(in the rows, 128 means zero)
Turns in one plane each, and the order they were made in; the first pair answered
k683:
[128 119 130 142 116 141 125 129 114 118 128 126 131 143 145 144 127 125
 134 137 149 124 122 131 129 112 148 118 123 133 139 125 114 125 130 129
 115 128 129 130 132 133 124] => [124 131 132 138 113 144 128 130 111 123 129 121 129 133 140 139 124 124
 137 146 149 127 125 132 122 115 140 126 122 132 134 129 119 119 126 125
 118 132 128 124 134 126 119]
[125 109 133 124 153 100 118 155  83  86 131 125 154 155 144 130 131 156
 109 116 107 144 134 137 134 117 113 138 104 151 148 110 137 132 130 154
 192 156 110 139 135 149 173] => [115 127 139 111 137 122 114 154  69  86 132 136 165 143 139 135 134 153
  97 131 113 144 139 127 135 106  83 147 101 153 145 104 132 119 137 142
 188 151 102 124 148 129 169]
[136 143 106  78  90 127 121 130 113 190 133 152 145  93  87 109 120  87
 153 168 166 131 200 137 158 132  66  78 108 128 135 161 114 145 149 113
 113 113 138  22 200 113 107] => [114 158  99  76  92 122 136 114 122 197 137 130 103  62  74  84 120 100
 199 156 143 126 190 146 169 170 102  92 111 119 113 169 144 148 132  99
 124 106 125  40 161 116 108]
k22:
[118 106 122 171 122 138 129 146 107 116  98 132 155 133 127 144 108 129
 115 128 107 113 124 133 135 112 106 124 121 125 152 136 125 116 146 147
 107 122 138 139 123 109 134] => [105 112 111 155 123 131 137 138 115 124 101 116 124 114 123 122 107 132
 157 116  93  99 114 137 138 144 140 124 123 113 141 148 142 130 135 138
 122 125 132 141 106 114 126]
[140  95 121 166 127 144 122 148 109 137 129 124 144 156 156 140 154 137
 115 115 126 146 149 129  88  96 130 143 109 139 119 112 125 111 158 171
 129 137 123 137 159 161 152] => [126 125 106 143 119 149 139 123 116 161 139 107  98 116 127 100 151 135
 176 120 113 131 150 130 112 157 173 165 111 129  88 125 155 123 125 137
 136 130 109 135 132 152 124]
[132 112 117 135 140 112 143 118 136 148 134 117 117 120 132 113 117 142
 152  98 117 131 104 142 123 148 149 111 129 111 121 129 136 145 135 137
 139 143 136 143 113 139 121] => [116 156 135 113 118 158 136 115 116 139 133 140 133 112 126 131 114 126
 124 149 131 128 135 130 144 134 110 127 141 122 111 117 125 132 128  98
 130 128 116 106 131  86 109]
[118 167 143 139 139 173 135 121 123 127 127 151 139 120 103 125 138 138
 105 111 134  99 153 120 111 126 116 133 162 139 144 135 124 105 105 105
 164 113  99 144 159  95 120] => [145 119 135 148 152 135 131 137 128 130 121 140 146 146 125 125 135 150
 111  78 127 101 134 128  87 121 132 120 152 139 165 135 121 112 116 137
 160 126 115 177 151 127 136]
k800:
[110  73 170 123 179 112 127  99 124 113 149  82 120 109 150 157  75 122
 123  83 134 102 109 103 121 123 123  76 129 120 142 139 111 102 148 161
 138 111 148 138  97 142 150] => [ 79 131 173 101 159 163 130  86 106 116 153 109 126  78 125 153  69 115
 117 129 152 105 127  95 143 124  95  97 140 128 126 138 117  89 128 115
 131  91 125  93 104  90 128]
[137  86 162 140 122 109 137 158 151 109 128 124 130 180 146 148  88 117
  96 124 108 142 137 137  90 114 122 118 129 163 134 110 106 112 159 151
 163 129 174 143 142 126 132] => [115 147 145  98 102 157 151 148 135 132 138 144 116 153 121 130  88 100
 105 172 128 126 158 136 114 141 110 141 137 167 102 113  98 114 129 104
 154 103 160 105 142  81 100]
[108 139 162 123 122 150 130 114 135  69 109 110 130 135 112 128 142 132
 108 128 125 133 146 119 138 111 106 147 150 137 139 121 136 122 113 169
 149 117  95  50 146 149 166] => [108 142 132 106 124 133 145 106 153  90 125  97  99 131 110  93 143 130
 143 124 125 120 141 130 148 155 146 140 148 131 119 125 145 154 104 171
 143 111 104  49 143 170 144]
Pairs:
Each pair is 2 to 3 turns apart.
[145  82 135 138 147  91 112 144 134 120 103 125 159 137 159 151 150 132
 119 104 143 141 135 143 122  93 112 118 106 115 157 108  98 116 158 162
 113 123 119 164 124 148 148] => [110 164 116  99 123 137 133 121 127 141 117 122 112  79 116 110 147 130
 175 142 138 128 144 146 153 160 140 153 116 108 112 116 132 119 107 101
 115  96  99 130  91 110 113] -> k800 then k683
[172 132 129 142 145 123 118 145 127 108 114 135  95 140 123 117 112 172
 139  89  97 180  92 115 135 185 192  98 141  96 103 111 147 157  99 150
 135 144 126 164 107 167 105] => [180 122 149 163 146 133  99 160 117  90 106 163 139 171 148 155 117 170
  79 105 112 183  99 109 128 127 131  89 144 109 134  98 119 140 122 165
 121 152 128 147 136 153 117] -> k22 then k22
[159  91 132 146 131 116 125 137 127 117 130 138 148 160 144 134 122 130
 101 122 144 139 129 134 115  98 112 101 128 139 144 118 109 142 151 151
 116 133 147 135 160 140 136] => [131 151 135 121 114 167 130 122 108 117 132 152 138 127 122 121 122 116
 109 164 155 128 147 128 149 111  95 129 138 140 119 120 117 126 131 108
 111 113 130 100 161  95 115] -> k22 then k22
[123  85 166 151 141  92 105 151 156  92 102 109 140 159 148 140 105 129
  99  52 112 141  87 130  84  92 126 123 124 145 125 104 122  90 119 169
 140 123 155 156 121 163 162] => [127 110 108 107 125  97 135 141 184 127 123  94  81 132 119  91  97 114
 166  71 119 110  93 141 112 168 183 122 126 127  79 113 139 145  93 150
 138 107 153 129 115 170 120] -> k800 then k800
[131 150 116  98 143 122 136 134 135 163 153  81  95 115 106 117  78 121
 193 120 129 112 128 128 143 179 168 126 145 106 105 112 156 139 104  94
 127 105 105 131 104 159 157] => [112 172 172 124 148 156 115 148  93 125 137 111 153 112 115 155  84 117
 125 146 128 133 141 112 135 112  85 135 155 128 140 101 140  81 118  77
 128 105  93 123 111 105 189] -> k683 then k800 then k683
[145  67 116 168 156  79 116 135 144 154 139  91 106 137 144 113 129 138
 174  81 101 111 100 149 109 153 163 110 119 119 145 147 144 157 132 156
 141 141 146 185 109 210 132] => [116 172  98 100 118 186 127 131 126 170 148 148 133 112 102 124 132  83
 130 198 153  97 167 131 155 146  94 134 139 123 105 131 124 161 114  78
  94 103 118  79 165 112  73] -> k22 then k22 then k800
[142 151  66 114 119 138 120 145 131 117 143 157 145 134 115 131 146 125
 104 183 164 124 128 148 147 118 120 122 139 112 141 148 107 177 110 142
 121  91 124  92 155 108 102] => [137 157  99 135 134 148 108 149 107  83 132 160 168 124 128 138 146 146
  81 174 149 141 127 139 141  87  89 130 140 124 160 141 107 133 115 135
 132  95 108 112 134  92 135] -> k683 then k800 then k800
